The rows below come in pairs that one turn or mirror swaps. Which row does each named row swap with?
tugo: -11.8, -9.7, 0.0, -5.5, -17.5, 22.1, -8.9, -19.5, -6.3, -14.5, -6.0, 30.9, -3.8, -12.1, 8.2, -16.8
fek: -15.9, 13.9, -12.4, -6.7, -11.8, 11.1, 2.3, -28.7, -5.7, 12.6, -6.2, 7.3, 7.8, -8.0, 16.0, -17.6
Nove: -5.6, 9.5, -5.7, -2.8, -18.9, 9.3, -4.2, -12.4, -4.8, -14.1, -2.1, 44.9, 5.3, -13.6, 12.6, -12.0
vuli: -21.8, 5.0, -6.8, -11.0, -31.3, 9.0, -8.2, -21.6, -4.3, 6.9, -10.0, 2.3, 4.1, -27.6, 12.0, -8.5
paf: -11.1, 15.6, -8.3, -12.6, 9.8, 10.9, -10.4, -4.6, -9.1, 11.9, -9.0, 18.8, 2.5, -4.6, 7.4, -3.4
Gita: -7.9, 4.3, -9.3, -10.9, -13.4, 7.7, 0.1, 6.1, -1.7, 8.3, -10.3, 1.8, 27.2, -14.2, 14.0, -6.0
nozi: -16.8, -16.3, -11.5, -8.5, -12.6, 14.3, 0.0, -2.2, -3.3, -26.6, -9.5, 17.3, -4.6, -4.3, 15.6, -12.4
Sapog: -13.6, 23.6, 5.4, -5.2, -20.5, 2.3, 7.8, -1.3, -7.1, 7.4, -5.3, 17.8, -17.3, -8.1, 15.1, -12.8
vugip: -16.7, -7.3, -16.2, -4.5, -31.9, 1.5, 8.8, -14.0, -8.1, -11.5, -24.7, 16.3, 0.3, -6.7, -0.2, -12.5
dima: -13.3, -10.0, -10.4, -4.8, -20.2, 11.1, 0.3, 20.4, -11.0, -10.9, -12.0, 3.9, 3.6, -19.7, 6.9, -12.8
Difir: -19.7, -12.8, -17.1, -7.4, -19.5, 21.2, -9.3, -11.3, -13.4, -7.2, -16.6, 32.9, -7.7, -10.9, 14.6, -14.3
Gafor: -10.4, 9.2, -9.1, -11.1, -10.3, 4.0, 0.9, -9.0, -2.2, -0.6, 1.6, 46.8, -6.0, -17.1, 6.8, -12.9
vebir: -11.7, 16.1, -7.9, -6.9, -20.9, 8.8, -2.3, -28.6, -7.1, 11.3, -9.3, 5.7, 5.7, -16.8, 13.9, -20.0
pife: -10.3, -14.5, -10.6, -4.8, -14.6, 4.5, 1.0, 9.7, -3.0, -5.3, -9.7, 7.8, -17.1, -9.2, 9.5, 6.2
defun: -15.8, 10.7, -11.0, 1.6, -32.1, 5.4, -4.2, -4.9, -18.8, 8.5, -13.2, 14.6, 7.1, -30.4, 12.3, -2.3
kub: -9.7, 18.7, 0.4, -11.6, -1.2, 4.7, -4.1, -3.9, 5.9, -15.8, 4.9, 6.3, 1.7, -11.2, 15.0, -10.3
borat: -12.1, 7.9, -7.3, -8.1, -14.1, 3.4, 3.5, -14.8, -4.0, -3.8, -6.3, -15.0, 6.1, -17.6, 13.3, -9.6
sulut: -1.4, 8.5, -2.6, -2.0, -20.4, -15.8, 5.1, -17.5, -6.3, 6.6, -3.0, 6.3, 8.2, -13.5, 12.6, -2.8
Vore: -8.6, -4.6, -3.8, -5.6, 1.5, 19.0, -5.3, 7.4, -4.1, -8.3, 1.8, 23.6, 5.9, -4.8, 24.4, -0.1
Zuba: -14.1, -4.9, -12.5, -7.5, -14.6, 9.2, -2.3, 5.4, -4.5, -30.5, -8.1, 24.0, 4.1, -13.6, 14.8, -19.9
Bigas: -20.6, 11.3, -5.5, -7.7, -13.0, 0.3, -2.8, 1.8, -2.4, -13.5, -2.7, -8.1, 0.9, -23.5, 19.6, -2.4
zirak: -1.2, 5.8, -0.6, -7.7, -14.8, -6.8, 8.3, -6.6, 11.6, -2.7, -4.1, 3.2, 1.6, 1.1, 3.1, -10.4
fose: -14.2, -7.2, -17.8, -9.8, -17.5, 10.7, -0.1, 14.4, -8.3, 17.3, 0.2, 21.2, 6.9, -7.8, 15.4, -21.0
Mubo: -17.5, 7.4, -6.0, -0.8, -23.0, -0.9, 4.1, -2.2, -18.9, 18.5, -13.1, 20.9, 0.8, -27.9, 1.6, -8.7
Zum: -18.6, 1.7, -12.0, -10.6, -13.4, 8.2, -4.0, 9.1, -3.0, 1.4, -11.6, 33.5, 5.5, -11.1, 13.2, 14.3
Fas: -5.7, -7.7, -5.1, -4.6, -11.7, 10.1, 2.7, 6.9, -4.2, -28.5, -6.1, 12.2, 6.0, -11.7, 6.4, -19.6
Tar: -22.1, -16.2, -24.9, -7.5, -16.0, 22.8, -3.0, -9.2, -13.3, -1.8, -15.0, 26.7, -3.6, -7.4, 15.4, -12.0
Kom: -7.9, 6.5, -4.6, -4.2, -9.9, 8.0, -3.2, -3.7, -9.8, 29.2, -7.9, 9.6, -10.3, -12.4, 14.8, -6.5
gul: -12.7, 16.5, -5.5, 0.2, -13.7, 2.3, -1.4, -6.4, -11.0, -7.9, -4.7, -7.5, 5.6, -27.3, 17.6, -8.3
dag: -16.2, 2.4, -20.9, -6.2, 2.0, 20.3, -6.3, 7.3, -10.1, -2.4, -10.6, 27.4, -15.8, -2.8, 11.6, -11.0
zami: -1.0, 7.0, -17.2, -14.6, -23.7, 13.4, 4.1, 8.5, -6.7, -1.6, -20.3, 26.3, -13.0, -16.9, -3.9, -12.3
Vamu: -9.3, 7.9, -13.1, -0.9, -19.4, 3.7, 4.5, -27.2, -7.9, -7.4, 2.2, 11.5, -16.9, -12.3, 18.5, -3.1
muzif: -5.8, -16.5, -16.3, -7.1, -18.6, -3.3, -2.6, -0.8, -7.8, -13.8, -10.2, 32.3, -4.7, -10.2, 12.0, 3.2
neka: -7.2, -4.0, -12.7, -15.5, -10.3, 7.8, -4.2, 2.2, 5.8, 10.1, -15.4, 36.2, -2.0, 0.8, 5.3, -19.9
mipo: -13.3, 18.7, -15.5, -4.1, -15.9, 4.5, 5.0, 1.6, -3.5, 17.8, -6.7, 3.8, 5.6, -6.9, 8.6, -27.5
vibag: 3.8, 6.7, -3.1, 2.0, -17.6, 7.7, 10.5, -2.0, -6.7, 14.8, 5.6, 17.9, 16.0, -13.1, 9.5, -7.4

Swapped with zirak: pife
Swapped with mipo: dag
Swapped with Vore: Gita
Swapped with dima: kub
Swapped with Fas: Bigas
Swapped with muzif: sulut
Swapped with Gafor: Mubo
Swapped with nozi: borat

